In the rows, zero is written as 128.
Which row each row swaps with, under one turn or mirror:
The rows were stretched afterwards, more along some directions than others.
guv: [103 111 153  98 128 102 139  97 112 150 129 129 134  81 146 122 131 148
 117 108 149 124 126  97 142 121 134 125 184 135 156 116]
gefi: [121 156 118 133 142 130 104 139 130 128 121 129 118 125 135 131 113 101
 165 178 147  89 111 152 147 112 136 107  87 129 136  86]
Vuval: [ 97 117 106 133 127 131 157 100 114 134 129 114 132 146 145 161 115 131
 128 113  97 144 111 152 119 126 116 117  91 122  77 116]
fekaz: [149 126  69 133 177 112 160 140 126  93 136 102 158 163 115 136 138 127
 172 171 122 131 119 147  97  88 141 118 132 103  85 136]
Tigof: [ 99  99 139 118 164 127 149 107 125 121 145  78 141 107 143 139 122 175
  98 125  98 158 137 146 120 115 178 143 120 110 128  97]
fal: [132 110 114 138 109 143 158 143 103 133 148 147  99 189 131 138 111 111
 142 129 137 155 128 161 116 129 132 159 118 142 129 111]
Mezof: [ 75 167 112 111 143 114 106  91 115 154 131 120 113  70 151 147 163 128
 110 111 124 108 132 136 134 138 133 127 112 121 118 101]
tafe: [106 109 138 140 116 153 172 117 104 134 126 112 105 135 137 150 120 114
 135 115 121 156 138 155 128 141 102 115 122 129  89 125]
Geto: [130 122  71 149 174  97 159 139 138  96 129 111 151 148 103 123 124 128
 173 181 127 129 122 149 100  90 145 135 123  97  81 140]
gefos: [137 142  85 137 151 106 111 111 126 125 157 121 116 160 142 148 125 132
 133 152  95  98  97 121 108 103 114 140 134 140 129 136]
buzu: [110 120 101 141 109 141 160 130  93 139 138 134 100 178 131 141 120  97
 139 121 130 149 120 150 106 128 140 153 103 135 118 104]
vokid: [111 154  65 134 125 177 107 136 137 100  88 105 129 121  91 121 137 115
 104 104  91 132 165 128 113 117 126 142 125  97 145 158]
zepi: [122 164 102 140 123 166 104 143 123 116 109 103 123 105  95 123 141 136
 135 107 105 116 161 137 128 114 133 117 147  92 116 142]
vuse: [139 133 107 143 152 122 124 100 126 129 172  99 112 164 141 161 125 149
 126 152 108 118 112 113 111 114 118 139 147 131 127 138]
Rok: [131 143  97  68 122 128 112 118 128 119 139 122 120 114 150 144 193 133
 119  93 102 136 143 132 147 151 137 155 175 139 110 136]
Boz: [110 132 139 102 138  99 113 105 122 152 124 150 132  84 156 116 139 144
 114 107 116 122 123  99 134 119 125 111 169 137 150 104]
pes: [120 111 144  81 119 130 121 102 118 136 123 151 128 119 150 144 130 140
 109 109 119 116 112  98 132 122 123 123 168 134 154 106]
Tez: [ 65 155 108 115 126 117  98 102 139 142 125 110 122  77 134 130 157 134
  98 122 124 104 130 133 133 148 117 148 113 118 117 128]
kezoz: [119 152 142 126 117 160 129 114 109 144 148 109 125 128 100 140 164 138
 136 142 142 139 151 114 117 140 116 123 155 122 134 142]
kire: [ 93 114 138 121 138 135 125 123 123 108 119  91 152 103 159 149 114 151
  92 129 102 154 137 135 114 122 171 148 107 107 138 106]
kal: [116 123 147 114 115 133 158 114 117 136 132 144 114 127 150 137 132 126
 132 124 113 136 133 150 127 148 111 103 129 144  80 122]
Zik: [106 144 168 133 112 163 111 118 125 146 157 104 125 137 123 159 164 153
 120 144 114 138 154 118 100 126 136 116 137 120 134 123]
lav: [117 122 117 153 105 150 157 152 118 125 148 142 105 188 134 139 136 105
 143 125 129 153 128 175 116 121 156 159 104 134 118 107]
fef: [164 135  56 118 181 100 152 124 110 107 132 133 148 147 119 130 137 134
 167 180 132 125 103 135 103  92 136 118 138 115 101 131]
Tetuf: [104 147 107 148 118 172 123 129 144 120 111  81  93  99 104 117 131 132
 111 106  94 134 171 154 122 113 142 125 119  98 116 133]
bet: [113 144 144 130 123 157 127  99 109 147 157 101 134 128 113 154 154 139
 118 137 131 148 152 108 101 132 138 114 128 124 139 121]
Lum: [144 144 103 136 148 109 129  99 131 136 152 103 108 161 133 140 120 142
 135 157  99 119 101 114 117 122 116 144 130 134 117 131]
zopal: [160 146  80  70 108 164 123  92 155 108 132 143  92 145 132 145 188 127
 130 107 117 169 129 133 155 112 154 141 152 137  98 126]
tiz: [125 123 144  95 107 126 111 122 128 126  93 134 120  83 147 116 125 127
 116 131 139 108 108 106 144 106 134 137 142 121 146 112]
dis: [114 130 142  93 126 132 143  99  98 132 122 135 132  96 148 133 148 148
 129 111 127 125 114 103 119 114 130 117 175 123 151 101]
Kes: [106 161 103 154 137 149 117 113 152 131 102  79 121  71  94 116 125 156
 101 108  83 133 150 148 112 107 159 122  89  88 101 120]
sota: [111 146 151 145 135 146 132 130 117 147 153 126  96 114 155 142 101 129
 136 164 153  98 114 157 130 119 136 133  88 132 143  89]
Voreg: [122 139  82 141 133 105 157 138 168 111 100 107 161 138  93 137 125 139
 139 135 109 192 135 113 109 120 156 137 123  98 116 143]
debim: [127 148 111 124 100 172 108 131 136  96 103 107 111  95 101 119 159 117
 115  93 100 123 160 138 131 110 153 122 106 107 126 134]
neriv: [126 149 157 132 125 163 132 112 114 137 159  93 140 146 112 148 156 146
 140 143 140 150 161 125 117 131 146 103 141 123 129 123]
mutu: [138 120 138  97 117 126 160  82 143 154 131 157 115 113 140 118 127 147
 135 128 166 137 105 110 147 104 136 118 152 140 124  98]
Tav: [139 141 121 104 116 161 126 112 135 114 102 101 109 143 116 174 150 119
 113 147 128 165 130 124 107 131 167 128  64 114 110 117]
fepa: [152 118 140  74 127 119 111  99 126 129 120 147 135 105 157 137 129 158
 110 120 115 110 109  97 126 108 132 109 144 134 145 119]
zur: [118 111 122 157  91 144 152 158 127 130 137 147 101 165 124 142 126  92
 138 113 123 168 130 170 123 129 154 163 101 128 115 104]
tefaf: [158 140  77 123 148  83 161  97 143 149 138 127 131 162 120 158 108 128
 107  99 129 158 114 122 107  86 151 106  72 136  87 130]
gil: [142 144 115  83 105 160  91 138 154 105 113 147 114 120 125 133 189 120
 128  99 111 131 142 136 168 142 142 147 175 128 119 139]
tolur: [106 108 120 128 116 126 167 130 118 144 121 129 120 133 140 157 120 128
 116 101 108 158 123 152 109 137  93 118 130 122  73 142]
Fenu: [101 102 154 131 161 120 155 125 114 122 153  92 143 103 147 133 124 178
 106 130 104 151 144 145 110 125 168 141 140 114 132 101]
Sirem: [128 145 127 125 133 140 120 128 129 117 136 131 106 146 150 152 113 108
 145 176 138  99 106 161 117 104 153 109  84 115 133  83]
beza: [113 121 119 151 102 154 150 166 109 114 141 139 107 178 127 131 130  88
 152 123 122 141 129 166 125 126 142 166 123 125 132 110]
posan: [111 144 120 110 138 153 150 116 124 123 114  93 101 152 116 179 145 145
 113 149  98 184 137 129 106 131 171 117 104 124  91 107]
gipas: [121 128 145  91 116 122 141  84 120 148 115 140 126 116 162 123 124 152
 139 141 148 131 110  96 154 123 138 110 145 141 125  95]
moma: [ 71 163 110 112 120 125  94 114 131 130 125 105 143  80 154 150 163 122
 102 113 119  97 131 124 141 146 137 144 115 109 115 131]
Mebip: [142 167  80  75 107 150 107  99 140 105 108 128 113 104 136 134 175 112
 138 108 104 161 131 123 175 132 155 128 144 123 108 114]
von: [114 116 121 143 130 152 163 132 107 124 137 140 124 172 139 146 118 116
 124 115 115 118 124 156 128 132  94 133 144 139 109 144]
gep: [113 138 165 125 118 161 121 112 108 142 154 107 131 152 119 156 150 143
 126 144 137 153 171 100 107 143 134 109 153 132 144 130]
Raton: [149 133  96  78 112 139 111 100 147 125 142 132 117 124 133 130 171 126
 124  85 125 140 141 119 174 150 146 144 174 147 114 144]
nal: [112 138  60 145 130 116 151 140 165 101  91 105 150 140 104 128 107 117
 145 138 108 193 128 118 111 112 149 151 117  81 137 136]
koto: [140 146  72 127 152  96 156  92 142 145 127 124 112 170 123 156 109 126
 106 100 116 152 125 115  95  83 154 113  95 137 104 131]
lonon: [137 135 102 151 121 154 112 151 147 123 116  91 112  84  92 118 137 136
 103  92 102 116 152 158 122 111 131 137 120  98 103 151]
gokur: [ 94 109 145 128 162 118 134 117 116 118 136  84 153 101 146 138 122 167
 109 137 114 142 134 145 124 115 176 141 123 104 126  96]
kotu: [ 72 164  99  95 141 103 100  86 121 149 125 105 137  87 160 158 150 132
  94 106 104 118 127 120 128 138 140 136  99 116 118 105]
Pimep: [121 100 116 120 124 128 167 118  95 146 126 128 134 160 140 147  91 125
 135 110 111 148 115 131 127 146  96 129 130 134  87 133]
lemal: [136 151  81 118 157  95 145  83 147 136 136 114 122 176 131 170 107 146
 101 115  90 145 124 119  80  77 150 120  74 131 109 126]
Tezu: [142 146 109  57  94 138 107 123 152 108 118 139 124 133 156 165 181 118
 124 111 122 157 141 126 166 152 139 128 157 133  87 135]
Kif: [149 136  69 136 176 100 152 146 121 107 132 114 147 149 118 128 143 139
 164 181 124 131 114 154  84  89 139 116 117 102  65 132]
Mison: [120 142 118 132 134  95 134 103 130 142 151  83 138 159 138 148 116 148
 137 152 117 113 101 102 119 130 107 136 118 125 109 134]
tof: [ 99 110 147 122 144 137 142 113 132 107 137  82 140 108 134 147 126 170
  84 119  98 167 137 153 114 122 158 146 111 111 130 106]
mopen: [122 137  78 144 137 112 138 133 142  89 101  87 140 147 106 134  99 127
 152 161 107 207 141 120 108 113 158 131 124  87 125 122]
Tiv: [155 153  83  80 108 125 112 135 148 107 107 166 118  89 124 131 186 106
 136  95 115 125 121 136 162 144 137 135 153 122  86 143]
tabo: [135 126 101  92 125 128 126 132 146 106 141 127 135 120 129 136 193 137
 120  79  94 157 142 129 161 136 156 139 182 126  99 137]
dukit: [125 141  72 135 129 115 140 128 149  92  97 108 153 161 106 139 109 121
 161 153 116 192 134 106 115 108 151 123 121  87 144 123]
vor: [ 99 136 108 121 128 172 143 128 127 110 127  92 109 119 113 161 146 134
 129 162 129 188 154 131 119 147 163 141 115 102 107 132]
mun: [ 78 162 102 110 132 115  98 100 119 140 134 119 123  74 144 139 168 117
 110 100 115 116 139 119 142 146 127 137 127 121 133 128]
lumi: [163 161  56 105 152  88 148  93 138 148 123 146 124 161 126 150 126 128
 116 111 125 139 106 116 114  96 142 121  90 142 108 135]

kezoz swaps with fal
zur swaps with Zik
Tav swaps with Sirem
Kif swaps with tefaf
vor swaps with sota
gefos swaps with Voreg
kotu swaps with gokur
von swaps with vokid
lumi swaps with fef
Mezof swaps with Tigof

Which row each row swaps with, under one turn or mirror:
The rows were stretched afterwards, more along some directions than others.
Mopa: [116 124 108 123  95 151 145 121 158 111  73 139  89 109  91 136 160 145
 124]
mubas: [156 146 147 137 121 152  66 100 122  81 139  96 157 141 133  98 140  57
 135]
sego: [162 129 141 130 119 104 118 111  87 107  90 110  90 128 136 100 167 102
  98]
Musip: [179 155 133 103 117 122 118 128 116  77 115 119 117 148 134 121 184  98
 119]
vuno: [128 131 144 131 130 113  95  96  69 110 125  83 108 151 176  88 169  73
 112]
Pez: [152 146 129 127 148 124 113  98 126  53  78 135 155 111 140 126 120  96
 145]
Kiv: [181 163 154 136 109 139  90  77 146  66 108 103 141 135 106  99 182  58
 121]
Buv: [180 146 124 117 117 122 136 129  99  84 126 124 106 125 129 105 147 122
 112]
sova: [127 138 166 122 105 136  98  97 129  90  75 145 102 113  98 115 160  94
 130]
gani: [116 128 152 145 107 147 110  96 165 118  93 119 132 125  96 115 183 105
 131]
fel: [133 139 123 143 102 164 105 105 134  79 130  98 124 121 122 109 145 105
 113]
nutom: [142 144 116 118  94 155 102 120 154  59 116 107 134 133 117 124 194  96
 124]
teve: [154 132  96 131 148 129  99 123 117  85 107 103 158 117 162 126  94  94
 141]
kifav: [144 132 138 153 130 139 121 108 148 135  82 132 140 121 115 133  99 129
 119]
zire: [150 135 132 140 135 123 113 107  74 104 138 114 108 137 151  75 122 104
 124]
Todo: [132 124 151 129 126 130 105  93 151 109  96 125 147 116  98 134 148 109
 129]
relub: [171 147 173 136 138 123  87  91  85  69 131 107 137 130 138  63 145  67
 141]
saku: [143 141 107 121 135 119 105 111 146  73  67 123 145  97 137 141 129 108
 110]
Moter: [150 154 150  99 108 124  98 117 111  70 106 122 118 127 135 113 180  87
 122]
belan: [128 122  99 126 137 122 129 126 139 127  68 125 134 123 144 170 130 135
 134]
fut: [144 140 156 130 117 122 113 117 131  87  84 145 120 129 118 135 158 105
 123]
gozuf: [139 148 144 146  99 158 119  96 145  86 121 112 150 142 118 104 163  91
 143]
kebug: [150 145 115 148 125 117 125 100 100  86 107  89 131 145 161 112 157  78
 135]
gikal: [107 126  87 133 137 120 136 130 131 124  66 115 119 122 149 166 135 135
 123]
nemoz: [144 144 130 138 131 111 109 107 126  73 110 116 148 137 125 123 160  83
 129]
vimav: [121 124 140 159 133 127 106 110 145 164  97 131 117 115  96 135 112 131
 111]
Gatos: [119 138 152 132 158 101  76  90 104  97 103  93 157 155 162 122 165  57
 127]
putif: [130 154 135 142 116 147  85 112 127  82 128 102 154 125 134 115 127  79
 139]
mika: [154 144 100 112 109 142 142 116 136  48  91 122 127 115 122 131 173 122
 150]
Fisep: [130 136  96 129 147 125 105 122 131  84  85 113 131 108 155 145 112  95
 115]
desek: [122 126 116 122 126 138  86 104 169  85  62 124 145 112 120 158 162  95
 120]
Siv: [143 117 109 161 140 119 127  93 115 113  93 100 159 118 141 119  95 117
 130]
dus: [175 143 155 155 126 127 111  94  98  97 114 113 148 138 140  95 129  82
 148]
nofev: [146 130 131 157 139 121  94  77 126 103  84 106 156 117 143 127 123  79
 142]
kaz: [175 140 117 143 126 131 137  94 136  85 100 123 131 105 111 117 120 124
 125]
vano: [124 133 163 154 128 135  88  80 137 146  99 130 126 126 110 100 123 104
 111]
Neruf: [112 135 133 116 128 142 103 107 173 112  80 143 111  97  83 151 142 126
 117]
dob: [110 141 122 124 144 129  94 115 156 123  76 131 147 110 130 157 114 117
 127]
dipag: [159 146 141 135 117 134 123  98 170  88  65 141 138 121  94 138 169 111
 125]
depup: [173 149 103 131 134 124 131 117  99  85 133  94 144 147 167  97 146  91
 143]

nofev swaps with Kiv
saku swaps with putif
vimav swaps with sego
Todo swaps with Gatos

Which row each row swaps with, under one turn or mirror:
The rows were stretched afterwards, more along some directions than others.
Firi: [138  99  90  82 125 126 109 147 132 146 151 107 128 156 106 141 113 127
 129 172 150  98 198 142 167 144]
Ziz: [110 147 133 111 150 116 124 150 103 131 168  94 138 136 147 140 156 164
 109 139 143  87 159 154 133 127]
Vig: [129 138 132 121 140 126 123 122  93 149 124 146  87  85 141 110 140 140
 120 148 123  96 160 139 168 138]
sof: [141  81 138  40 130 128 118 120 101 141 118 104 123 180 120 129 104 129
 146 153 133 119 211 131 132 136]
Ribuf: [136  89 121  90 128 106  87 140 118 145 162  97  92 141 131 142 140 123
  74 139  93  97 184 181 152 121]
Zasik: [124 145 141 106 161 117 115 160  91 135 179  89 127 135 143 146 139 165
 109 136 137 106 153 156 133 142]
Fet: [137 141 117 106 132 114 102 151  74 138 117 128 103 114 142 143 147 169
  68 148 139 113 198 135 178 124]
Dag: [147  85 120  81 127 106  95 137 125 154 171  91  87 149 158 138 126 125
  82 133 103  91 188 187 163 114]
Tur: [119 116 114  92 159 140 101 133 102 149 137 120 114 151 100 118 102 123
 132 144 174 137 211 110 150 116]
Nisam: [146 123 145 111 116 105 110 133  99 172 148 107  95 131 129 125 141 158
  96 139  90 109 139 143 185 111]
ran: [131 102 135  39 110 133 120 130 117 151 136 102 130 182 111 113  99 144
 131 143 124 119 198 127 142 157]
pinik: [110 136 134 111 164 111 111 154 107 118 165  91 144 138 133 143 134 159
  92 139 146  97 179 157 121 130]
Vep: [150 108 144 113 126  88 109 124  88 156 141  91  86 125 132 143 137 143
  94 142 109 113 150 158 173 115]
Gis: [142 132 132 127 135 114 112 122  82 165 127 128  87  92 144 121 139 127
 101 131 128  84 160 155 184 139]
poro: [160 116 153 105 101 102 113 129 104 151 141  92  92 115 141 142 144 157
  95 148 101 100 137 159 178 128]
dalum: [122 127 123  98 158 103 115 161 107 133 180 100 127 136 140 149 151 170
 105 145 131  82 155 148 140 135]
pov: [131  91 137  37 102 126 120 124 124 137 129  91 118 167 118 121 109 136
 132 159 117 101 205 131 140 151]
gud: [127 119 119 119 167 109 119 127  84 141 150 133  90 141 150 141 133 152
  84 133 132 121 158 174 141 105]
Bapaf: [132  97 104  88 142 118 108 157 134 158 145 105 122 141 106 129  92 116
 141 162 158 111 200 124 151 133]
Pozat: [119 110 139  95 138 147 127 114 119 134 128  79 126 149 115 153 119 128
 104 130 127  93 203 146 120 146]
Tavil: [123 125 117 109 158  93 112 130  83 136 156 145  89 149 131 131 122 145
  90 132 129 120 167 163 145 116]
Mugav: [130 113 111 115 167 107 110 130  83 146 155 144  91 140 150 135 116 143
  95 126 142 122 163 170 146 119]
dori: [128 139 120 120 140 127 124 121  83 160 125 129  73  90 135 121 141 134
 105 139 123  89 166 137 176 140]
ruve: [141  83 106  83 136 125 101 160 130 159 142 118 125 129 129 127  92 114
 141 160 156 107 190 129 161 130]
tepob: [119 119 107 112 147 112  96 151  81 144 116 128 111 120 123 124 126 180
  88 143 131 116 212 125 167 125]
Bekin: [117 146 126  99 161  94 128 150 112 115 168  84 127 141 126 143 146 146
 101 151 141  93 162 156 128 127]
Bota: [158 121 142 100 106  88 113 127  91 158 126  96  85 131 140 126 147 145
  66 142  99 117 148 164 176 114]
suros: [138  92 109  84 132 121 113 162 134 158 142 100 118 136 118 130  99 122
 138 171 151 112 188 129 152 145]
sigur: [118 106 112 101 170 143 103 128 110 150 143 113 112 160  95 124 103 129
 130 144 165 139 216 113 148 108]
rezo: [107 130 124 106 168 102 130 144 104 119 174  81 133 147 133 148 121 175
 103 132 131 100 183 152 117 146]
fiban: [124 147 137 103 154 108 115 162 110 129 177  83 122 121 145 145 144 160
  87 143 150  90 163 159 151 131]
movat: [121 123 136 102 131 162 124 110 111 125 129  85 124 135 115 162 131 145
  99 113 136  96 184 152 120 158]
ledi: [145 136 118 122 151 110  96 150  86 134 121 133 101 108 129 142 137 173
  63 152 135 107 202 143 185 113]
tuv: [126 102 126  92 156 137 100 136 116 151 132 122 113 159 104 114  97 139
 135 134 172 138 217 108 160 103]
gur: [127 130 111 114 144 109 103 150  91 132 113 131 120 112 129 129 137 180
  76 148 140 102 209 135 166 117]
vali: [132 106 128  47 112 152 137 131 112 148 129 112 124 179 123 113 127 138
 142 165 124 116 182 121 146 140]
vika: [136 135 120 126 158  99 102 161  85 146 124 130 103  97 145 119 132 169
  80 156 150 113 191 135 183 114]
zor: [106 128 128 104 160 104 114 154 128 131 176  86 138 134 138 122 116 159
 108 132 158  82 185 157 137 137]
bupu: [153 118 152 104  97 102 101 130 100 155 131 114  98 133 120 146 150 133
 104 138 100 110 144 145 175 116]
non: [128 100 126  94 165 150 113 132 114 147 132 118 117 149 114 111  90 141
 135 143 166 148 206 112 144 110]
rago: [137  91 114  85 142 109 107 134 125 136 175  84  90 148 130 147 141 132
  67 155  95 107 185 189 149 121]
zozon: [135 106 133  50 114 131 124 135 118 147 126  98 138 179 112 124 125 122
 139 162 135 105 181 124 145 128]
Nem: [114 136 123 102 170 111 118 149  96 128 171  96 125 144 148 140 140 161
  87 129 124  89 165 169 146 128]
tob: [160 118 150 108 109  87 111 129  85 148 128 102 101 133 133 139 154 156
  91 140  98 120 139 155 172 123]
zef: [142  87 129  87 134 114  98 135 127 151 172  84  84 142 147 133 135 121
  80 138 103 102 185 188 157 120]
Luto: [141  87 117  84 135 105  88 137 120 145 165 102  84 148 136 145 137 129
  67 135 105  98 192 190 164 114]
puv: [121 120 114 112 164 108 114 128  86 136 164 139  89 136 136 128 123 140
  88 141 126 123 154 167 148 116]
Pafeg: [135  88 139  43 116 117 120 137 113 144 123  96 126 179 123 127 114 129
 141 156 123 114 194 117 142 135]
fafun: [130 105 104  94 128 117 108 150 137 150 139 106 121 139 105 137  82 110
 131 157 162 109 190 124 139 148]
toru: [133  89 144  38 103 117 124 128 129 148 126  94 108 175 123 120 109 128
 134 148 121 117 200 131 142 143]
Pofu: [140 118 110 110 138 105  97 154  96 142 120 111 112 112 116 134 129 189
  78 144 142 120 208 117 171 137]
dupi: [150 115 115 107 132 106  90 150  96 130  99 123 104 111 135 142 138 169
  64 138 153 112 205 141 190 108]
veku: [147 117 114 110 150 122  87 148  74 143 126 145 108 116 138 138 141 177
  98 134 145 106 201 130 202 119]
Ravub: [144  92 119  92 135 115  94 126 131 151 160 103  78 146 135 129 147 131
  77 142 112  97 183 184 172 109]
Dib: [138 139 114 127 156 120 103 148  84 140 114 114 126 114 115 127 121 175
  89 136 149 124 198 124 175 129]
mozuk: [118 119 150 102 125 154 118 123 132 120 140  74 118 122 124 166 121 143
  89 123 135 106 182 150 127 154]
bov: [142 129 140 110  98 108 112 130  86 157 143 109  93 127 141 127 145 141
  81 130  91 112 132 154 166 126]
Vef: [132  94  99  91 131 125 108 153 125 150 137 122 127 138 113 139 100 112
 136 168 146 102 192 131 150 141]
Kun: [158 116 139 109 107 102 116 136 111 157 142 108  97 124 131 139 150 151
  89 145  99 116 125 149 180 116]
ferim: [133  87 128  32 108 131 121 132 134 145 133 101 122 179 112 116 111 128
 130 154 120 119 198 119 143 140]

sigur swaps with Mugav
non swaps with puv
gud swaps with Tur
rago swaps with ruve
Firi swaps with Dag
Bota swaps with zozon
dupi swaps with Bekin

